500 stands for zero in the data rows.
Here are some points:
[480, 511, 545, 424, 657, 455, 519, 488, 525, 633, 467, 578, 391, 592, 571, 496]
[483, 561, 548, 421, 428, 547, 474, 537, 403, 391, 614, 376, 546, 336, 509, 576]
[409, 484, 654, 561, 335, 630, 332, 617, 511, 390, 674, 283, 545, 248, 468, 648]
[543, 458, 436, 447, 565, 373, 593, 424, 511, 675, 397, 616, 430, 558, 596, 454]
[677, 429, 536, 465, 701, 430, 591, 458, 602, 545, 330, 669, 323, 593, 588, 464]
[686, 476, 379, 499, 752, 497, 614, 353, 526, 527, 357, 761, 342, 617, 577, 478]
[560, 554, 469, 523, 440, 604, 508, 460, 521, 514, 388, 397, 528, 662, 516, 461]
[410, 507, 543, 451, 382, 446, 417, 522, 390, 595, 617, 381, 542, 406, 509, 566]
[472, 576, 563, 599, 267, 567, 412, 612, 363, 388, 734, 314, 633, 326, 380, 493]
[579, 456, 423, 436, 657, 489, 595, 451, 479, 607, 367, 707, 373, 710, 581, 389]
[364, 521, 588, 519, 276, 524, 382, 530, 414, 503, 662, 300, 634, 294, 464, 584]
[312, 493, 555, 511, 345, 484, 349, 639, 482, 484, 577, 308, 572, 303, 352, 568]
[418, 571, 586, 552, 434, 511, 378, 494, 452, 545, 552, 421, 446, 330, 546, 459]
[443, 551, 564, 627, 407, 728, 528, 592, 566, 377, 578, 366, 654, 445, 421, 470]
[689, 451, 430, 519, 744, 434, 670, 374, 569, 655, 330, 692, 408, 639, 608, 407]
[572, 529, 519, 439, 414, 571, 487, 469, 409, 413, 680, 429, 639, 393, 550, 532]
[539, 532, 549, 467, 577, 472, 517, 439, 536, 630, 491, 562, 484, 658, 533, 522]
[598, 462, 383, 498, 732, 626, 820, 469, 596, 561, 286, 797, 488, 820, 588, 420]
[689, 515, 427, 362, 537, 536, 603, 347, 458, 489, 504, 615, 594, 673, 593, 489]
[519, 465, 499, 525, 642, 476, 522, 539, 573, 577, 355, 675, 335, 663, 596, 477]
[348, 543, 482, 543, 439, 418, 456, 553, 522, 484, 461, 518, 509, 390, 498, 595]
[561, 457, 479, 502, 662, 393, 619, 485, 542, 643, 528, 492, 529, 620, 498, 450]
[577, 529, 475, 448, 645, 399, 534, 382, 482, 671, 436, 610, 401, 622, 607, 502]
[433, 510, 526, 505, 456, 481, 451, 534, 498, 504, 586, 271, 586, 368, 432, 486]
[637, 491, 466, 594, 629, 458, 427, 448, 551, 498, 460, 550, 488, 456, 460, 516]
[594, 513, 405, 481, 600, 469, 654, 373, 477, 493, 494, 658, 424, 615, 552, 454]
[632, 513, 374, 490, 699, 435, 656, 484, 542, 581, 202, 711, 387, 726, 550, 390]
[589, 492, 386, 496, 568, 500, 602, 381, 460, 484, 507, 596, 520, 462, 543, 484]
[551, 501, 520, 578, 436, 489, 454, 427, 447, 515, 511, 521, 460, 591, 518, 411]
[501, 531, 521, 491, 345, 546, 501, 484, 468, 427, 428, 482, 489, 504, 552, 491]
11 more points follow, each with its number after it:
[605, 466, 358, 517, 705, 444, 600, 469, 601, 540, 267, 653, 389, 759, 511, 369] 0
[475, 520, 475, 429, 484, 494, 516, 437, 543, 427, 352, 513, 385, 588, 542, 483] 1
[438, 556, 479, 496, 412, 402, 459, 573, 545, 473, 644, 498, 458, 491, 571, 514] 2
[566, 479, 474, 538, 478, 506, 621, 372, 442, 437, 582, 521, 496, 552, 478, 435] 3
[520, 503, 539, 607, 409, 558, 344, 558, 537, 364, 634, 311, 607, 260, 367, 597] 4
[547, 440, 370, 395, 656, 428, 504, 437, 531, 613, 306, 628, 447, 666, 517, 481] 5
[463, 437, 562, 559, 405, 572, 400, 612, 538, 426, 593, 415, 542, 390, 417, 532] 6
[685, 455, 420, 321, 637, 473, 665, 371, 455, 529, 462, 643, 499, 707, 609, 476] 7
[525, 530, 411, 444, 571, 372, 579, 504, 570, 589, 547, 737, 328, 756, 581, 447] 8
[340, 463, 473, 478, 427, 475, 370, 555, 501, 477, 572, 399, 561, 246, 444, 529] 9
[408, 428, 488, 610, 300, 495, 436, 578, 555, 316, 794, 261, 633, 209, 417, 620] 10
Which two of these numbered points are nearest to each point below, ignoring the direction in which the first points spread most? Their numbers follow each, nearest first.
[508, 478, 567, 403, 379, 564, 424, 471, 395, 346, 614, 329, 678, 412, 435, 556] > 7 3
[492, 536, 634, 436, 253, 631, 401, 578, 404, 337, 728, 234, 641, 288, 418, 583] > 7 3
[399, 526, 467, 586, 452, 487, 462, 501, 490, 466, 459, 397, 556, 584, 425, 419] > 0 5
[475, 508, 559, 526, 421, 572, 378, 581, 528, 422, 628, 389, 531, 407, 474, 535] > 6 4
[582, 454, 480, 549, 644, 644, 744, 443, 627, 500, 360, 734, 522, 725, 571, 455] > 6 3
[444, 369, 567, 531, 496, 560, 495, 582, 536, 511, 587, 309, 588, 326, 476, 544] > 6 9
Here are 11 other points, each followed by its number:
[420, 491, 484, 484, 574, 339, 613, 585, 509, 531, 390, 627, 392, 527, 512, 553] 0
[422, 592, 655, 626, 338, 469, 456, 538, 472, 382, 617, 394, 613, 294, 392, 624] 1
[568, 515, 514, 501, 537, 496, 486, 404, 488, 548, 424, 603, 445, 632, 598, 337] 2
[325, 539, 587, 565, 260, 519, 320, 583, 472, 391, 827, 381, 545, 288, 404, 582] 3
[524, 499, 432, 383, 639, 350, 597, 495, 555, 573, 338, 774, 359, 691, 572, 419] 4
[329, 510, 576, 556, 328, 632, 366, 634, 408, 305, 553, 191, 567, 285, 403, 615] 5
[357, 515, 576, 507, 409, 466, 470, 576, 514, 486, 501, 502, 458, 481, 447, 520] 6
[616, 393, 440, 499, 552, 396, 523, 463, 484, 607, 286, 629, 437, 608, 522, 519] 7
[498, 440, 529, 464, 549, 467, 508, 569, 503, 583, 534, 393, 478, 452, 473, 507] 8
[508, 614, 591, 452, 329, 617, 421, 510, 383, 308, 721, 318, 757, 316, 463, 564] 9
[383, 550, 635, 684, 368, 722, 560, 674, 561, 389, 588, 406, 612, 413, 439, 594] 10
The same question for these:
[535, 446, 381, 395, 639, 349, 554, 436, 522, 600, 369, 661, 410, 708, 582, 444] > 4 6
[441, 504, 641, 618, 462, 510, 376, 491, 502, 365, 630, 406, 544, 246, 358, 536] > 1 3
[600, 454, 406, 436, 725, 408, 647, 454, 501, 660, 363, 626, 447, 664, 563, 462] > 8 7
[548, 432, 377, 428, 647, 400, 529, 442, 476, 640, 325, 716, 467, 661, 533, 451] > 7 4
[440, 369, 578, 482, 456, 551, 472, 582, 530, 509, 591, 316, 559, 473, 379, 471] > 8 6
[589, 527, 460, 440, 710, 446, 549, 441, 513, 720, 422, 668, 421, 667, 578, 439] > 8 2
